-2.604 -1.879 0.574 0.375 0.764 0.113 1.020 -1.703 0.268 -1.171 -2.654
 -1.052 -1.531 3.928 1.256 -0.318 2.299 1.611 -0.162 1.139 -0.298 1.556
 -0.583 -0.983 2.941 -0.170 0.323 -0.546 -0.425 1.304 -0.628 -0.384
 2.441 0.408 -0.125 -0.959 -0.222 -1.327 0.223 -0.077 -2.807 -0.141
 -0.675 -1.630 -0.725 -0.764 0.805 -1.477 -0.347 -2.565 2.758 0.662
 -0.578 -0.405 -1.525 -0.306 0.201 -0.289 -0.765 -0.561 -2.043 0.395
 -1.121 : (38)
6.456 4.087 -2.499 -0.594 -0.955 -0.327 -2.136 3.110 0.604 3.063 5.248
 1.312 3.683 -8.556 -2.587 1.738 -4.765 -3.848 -0.335 -1.476 0.165
 -4.118 2.483 0.907 -6.303 -0.487 -0.956 1.141 0.535 -1.805 0.852 0.194
 -6.702 -0.375 -0.198 1.924 0.625 3.215 0.604 0.884 6.582 0.992 0.695
 4.051 1.864 2.332 -1.186 2.280 0.278 5.148 -6.952 -1.925 1.814 0.489
 3.393 1.049 0.141 0.932 2.267 0.927 4.464 -0.673 2.178 : (80)
-2.604 -1.879 0.574 0.375 0.764 0.113 1.020 -1.703 -0.217 -1.171 -2.654
 -1.052 -1.531 3.928 1.256 -0.318 2.299 1.611 -0.162 1.139 -0.298 1.556
 -0.583 -0.983 2.941 -0.170 0.323 -0.546 -0.425 1.304 -0.628 -0.384
 2.441 0.408 -0.125 -0.959 -0.222 -1.327 0.223 -0.077 -2.807 -0.141
 -0.675 -1.630 -0.725 -0.764 0.805 -1.477 -0.347 -2.565 2.758 0.662
 -0.578 -0.405 -1.525 -0.306 0.201 -0.289 -0.765 -0.561 -2.043 0.395
 -1.121 : (2)
rev: 0.907 2.483
(80)
chg (38): -2.604 -1.879 0.574 0.375 0.764 0.113 1.020 -1.703 0.268 -1.170 -2.654
 -1.052 -1.531 3.928 1.256 -0.318 2.299 1.611 -0.162 1.139 -0.298 1.556
 -0.583 -0.983 2.941 -0.170 0.323 -0.546 -0.425 1.304 -0.628 -0.384
 2.441 0.408 -0.125 -0.959 -0.222 -1.327 0.223 -0.077 -2.807 -0.141
 -0.675 -1.630 -0.725 -0.764 0.805 -1.477 -0.347 -2.565 2.758 0.662
 -0.578 -0.405 -1.525 -0.306 0.201 -0.289 -0.765 -0.561 -2.043 0.395
 -1.121
9, -1.171
chg (80): 6.456 4.087 -2.499 -0.594 -0.955 -0.327 -2.136 3.110 0.604 3.063 5.248
 1.312 3.683 -8.556 -2.587 1.738 -4.765 -3.848 -0.335 -1.476 0.165
 -4.118 2.484 0.907 -6.303 -0.487 -0.956 1.141 0.535 -1.805 0.852 0.194
 -6.702 -0.375 -0.198 1.924 0.625 3.215 0.604 0.884 6.582 0.992 0.695
 4.051 1.864 2.332 -1.186 2.280 0.278 5.148 -6.952 -1.925 1.814 0.489
 3.393 1.049 0.141 0.932 2.267 0.927 4.464 -0.673 2.178
22, 2.483
rev: 1.864 4.051 0.695 0.992 6.582
(80)
chg (2): -2.604 -1.879 0.574 0.375 0.764 0.113 1.020 -1.703 -0.217 -1.171 -2.654
 -1.052 -1.531 3.928 1.256 -0.318 2.299 1.611 -0.162 1.139 -0.298 1.556
 -0.583 -0.983 2.941 -0.170 0.323 -0.546 -0.425 1.304 -0.628 -0.384
 2.441 0.408 -0.125 -0.959 -0.222 -1.327 0.223 -0.077 -2.807 -0.141
 -0.675 -1.630 -0.725 -0.764 0.805 -1.477 -0.347 -2.565 2.758 0.662
 -0.578 -0.404 -1.525 -0.306 0.201 -0.289 -0.765 -0.561 -2.043 0.395
 -1.121
53, -0.405

-3.723 -0.176 -1.899 2.197 -3.090 2.596 = (43)
4.045 7.374 -2.754 3.527 7.195 -3.999 = (107)
-1.445 -2.153 -0.976 -0.588 -2.011 0.544 = (133)
0.814 -7.848 -3.429 -4.191 -1.131 -3.321 = (94)
asked: 4.045 7.374 -2.754 3.527 7.195 -3.999
(107)
rev: -1.131 -4.191
(94)
chg (43): -3.723 -0.177 -1.899 2.197 -3.090 2.596
1, -0.176

